In the data rows, 128 means zero.
The rows trace a few hidden curves; rows on the same curve form a group. There are 2 groups. Groups are numbered from 0 in the order they first appear among the rows asked about.
Each row in order, then its group:
[107 169 110  84 255 181 112 186  22 129  89  81 171  65  70 104 146 130
  75 127  47 136 144 126] 0
[138 180  88 155 124 151 143 121 120 166 164 108 164 115  82  86 100 101
 105 114 127 181  99 117] 0
[141 130 119 151  89 114 142 105 162 146 156 139 129 136 134 117 119 120
 142 122 153 153 116 124] 0
[119 197  79 123 216 182 132 156  72 164 140  78 186  67  47  79 111 114
  75 116  63 186 119 110] 0
[115  67 175  98 125 103 103 136 130  93  81 147  88 153 187 176 158 157
 160 142 140  67 158 150] 1
[131  31 194 106  42  64 105 109 172  70  91 189  48 174 225 202 160 170
 194 151 181  37 157 162] 1
[117 195  77 125 211 180 132 164  67 137 131  80 193  59  55  79 113 107
  75 119  70 164 117 107] 0
[141 117 128 133  74 108 139 103 164 137 147 142 113 159 145 134 121 125
 143 127 160 136 120 124] 0
[141 181  79 150 138 155 154 135 129 171 164 104 170 103  75  80  92 104
 101 112 113 182 103 112] 0
[111 174  99  92 248 178 120 175  44 133 112  77 174  66  52 100 133 118
  75 124  51 152 133 114] 0
[120 119 138 114 162 133 113 147 111 109 102 121 133 122 129 137 138 136
 130 134 108 108 143 135] 1
[120 203  82 130 208 181 142 158  80 171 130  88 191  70  54  82 116 101
  72 116  74 177 115 109] 0
[142  40 191 140   0  60 126  77 222  97 131 189  51 203 233 190 142 163
 208 144 212  67 132 151] 1
[ 99 179  98  78 255 177 103 187  25 113  87  87 162  72  75 121 139 135
  80 126  45 125 148 129] 0
[133 146 113 122 163 151 126 146 102 139 128 111 145 109  97 108 134 124
 107 126 109 139 126 117] 1
[134  27 198 107  59  71 101 110 167  77  88 177  46 195 227 209 163 170
 191 153 182  42 158 163] 1
[114  98 159 107 152 127 110 140 104  95 101 131 109 126 151 141 151 151
 137 137 110  83 138 143] 1
[137  36 203 140   2  63 115  82 213  91 116 195  46 217 241 197 152 152
 200 150 203  53 142 153] 1
[137  18 200 120  23  47 113  95 204  72 105 181  41 202 233 197 158 169
 200 141 195  52 147 157] 1
[137  35 202 126  35  61 110  97 192  75 104 186  39 203 239 200 157 170
 193 162 195  51 153 159] 1
[140 143 113 158  94 117 147 105 162 165 163 140 127 137 122 107 114 122
 127 117 148 153 111 112] 0
[119  41 193 100  94  93  98 125 144  71  84 164  51 169 210 191 160 163
 181 148 160  40 167 154] 1
[124 193  82 132 201 174 144 149  85 164 152  89 190  73  52  84 107 104
  82 114  86 185 113 108] 0
[134 198  84 148 167 165 156 134 107 165 165  98 180  94  63  76 100  89
  90 118 103 198 101 100] 0
[122  51 187  97 104  96 102 132 143  72  82 158  65 160 208 195 169 166
 165 148 150  49 158 159] 1
[140 172  92 154 124 139 151 135 131 168 171 119 162 107  89  91 103 100
 108 117 128 178 103 110] 0
[135  92 153 144  66  97 127 105 166 110 132 159  97 155 173 157 136 140
 154 102 163 104 132 137] 0
[126 200  77 140 205 167 142 157  83 165 149  75 189  76  55  78 113 105
  71 114  72 181 123 103] 0
[147  41 181 152   0  56 124  74 237 107 135 192  52 204 226 184 136 146
 204 138 215  84 125 149] 1
[135  28 200 129  17  53 115  87 208  86 111 183  39 203 234 196 151 163
 210 152 206  56 151 149] 1
[141 180  88 155 132 149 149 124 134 169 170 117 158 106  82  87  95 106
 100 112 129 181 107 107] 0
[101 163 113  78 255 167 108 197  27 117  78  92 156  68  78 118 142 130
  90 137  46 121 158 129] 0
[160  71 165 180   0  55 136  60 239 125 162 183  66 216 212 170 122 132
 196 124 222  99 108 143] 1
[142 190  77 151 149 164 134 130 112 172 167  99 187  94  66  76  90 101
  91 111 108 184 103 107] 0
[122 136 120 115 168 138 121 146  90 127 118 118 133 114 111 118 121 129
 115 128 108 127 131 128] 1
[138 173 104 153 111 145 152 114 141 164 166 119 158 120  93  95 103 102
 109 114 138 174 107 112] 0
[139 186  84 151 156 151 147 127 122 170 161  96 176 100  79  70 104  95
  83 111 114 177 102  92] 0
[131  91 158 134  73  95 129 101 167  94 115 159  88 165 179 158 140 132
 162 135 163 121 126 143] 0
[112 179  93  89 255 180 112 173  45 126  98  80 169  63  67 107 133 125
  72 133  48 144 145 128] 0
[128 198  75 137 193 169 135 149  92 170 153  90 188  86  53  74  99 108
  78 117  87 187 112 106] 0
[154  50 177 162   0  61 138  66 223 106 147 194  61 217 220 179 133 142
 207 139 223  96 116 140] 1
[112 197  93 108 236 183 125 171  48 148 117  69 180  69  52  88 123 111
  63 119  59 163 130 113] 0
[116  88 157  99 143 121 116 148 111  98  90 134 110 133 157 161 156 146
 142 144 121  93 154 145] 1
[125  80 162 128  73  89 121 102 166 106 115 168  81 159 184 165 143 141
 168 142 171  87 138 157] 0
[137  99 153 137  85 100 132 110 164 123 137 160 100 163 170 159 129 134
 159 134 162 113 127 136] 0
[120  58 185  98 110  86  99 136 135  75  82 152  94 164 197 182 161 167
 175 144 143  49 153 158] 1
[117 195  88 104 229 184 122 174  62 151 125  81 189  68  53  88 117 114
  73 105  60 166 124 111] 0
[146 159 115 158 101 133 152 112 151 160 162 122 154 128 112 106 105 106
 118 118 145 161 104 116] 0
[141  34 185 144   0  62 115  75 215  88 125 192  47 214 227 191 150 152
 205 142 214  65 146 144] 1
[135 109 145 142  72  92 130 108 163 124 131 156 111 156 159 134 131 133
 152 134 160 117 123 136] 0
[140 129 123 150  84 120 139  99 162 144 156 149 125 148 131 121 121 113
 135 123 161 133 116 120] 0
[134 143 115 156  85 123 141  96 164 143 146 133 135 140 123 114 112 110
 137 124 151 157 106 104] 0
[142 111 139 142  74 112 130 102 164 127 139 150 111 152 152 136 132 131
 151 131 165 128 116 135] 0
[123  33 193 104  61  79 103 107 158  68  86 168  38 188 223 172 161 165
 186 148 171  44 157 156] 1
[140 151 108 156  99 125 145 112 154 149 162 132 144 129 113 143 111 109
 127 122 149 162 105 118] 0
[ 97 187  88 105 237 176 121 180  46 142 110  77 186  59  59  89 121 121
  75 123  62 163 115 123] 0
[104 182  93  99 250 180 113 177  42 127 109  79 178  62  66  98 122 112
  75 128  48 152 139 122] 0
[136 191  82 156 154 158 150 133 126 164 170 104 183 106  69  83 103  99
  91 113 111 189 101 126] 0
[137 198  85 134 184 175 148 138  91 160 161  93 186  82  37  75 121 108
  77 114  81 193 110 105] 0
[128 110 126 153  79 128 130 103 165 135 144 144 116 152 143 131 122 122
 149 130 162 130 118 123] 0
[104 189  87  98 248 181 122 180  50 136 117  78 183  60  60  93 126 117
  77 105  58 162 132 110] 0
[ 97 161 104  91 255 186 112 180  38 128  81  71 177  61  65 101 136 129
  76 128  53 136 149 122] 0
[115 153 103 145 108 119 150 110 150 158 172 123 154 128 110  94 103 112
 119 116 145 172 116 109] 0
[133 163  81 145 166 167 145 131 105 170 158 101 179  88  47  71 109  91
  82 110 102 187 105  99] 0
[151  65 169 170   0  59 145  55 237 121 160 191  65 209 212 170 122 133
 198 134 222 101 118 144] 1
[120 115 128 117 158 147 125 137 101 126 113 113 127 121 116 129 134 132
 116 140 111 118 141 131] 1
[117  77 167  91 126 113 103 135 119  80  80 138  84 138 183 166 157 158
 152 146 130  68 152 150] 1
[114 218  79 122 225 177 131 164  63 149 128  81 188  67  56  76 116 106
  75 117  68 172 123 110] 0
[116  80 159 105 137 113 105 142 119  97  87 144  88 147 167 188 152 161
 143 145 122  76 150 147] 1
[146 164 100 153 103 132 179 114 142 159 162 120 153 119 101 101 102 103
 113 119 140 172 112 108] 0
[133 212  75 143 182 170 149 142  92 169 154  92 193  83  48  77  97 103
  86 109  77 189 109 103] 0
[129 194  85 148 170 172 151 137 106 168 161  97 188  90  57  67  96  99
  82 116  94 194 109 104] 0
[139  91 143 142  71 108 134 100 188 128 135 155 107 163 163 142 132 134
 145 124 156 111 127 139] 0
[114  37 186 103  75  82  99 120 140  74  80 172  55 180 218 200 164 168
 183 152 161  45 168 162] 1
[118 110 151 102 156 130 108 149 103 107 101 128 102 126 146 141 144 141
 132 130 111 101 143 139] 1
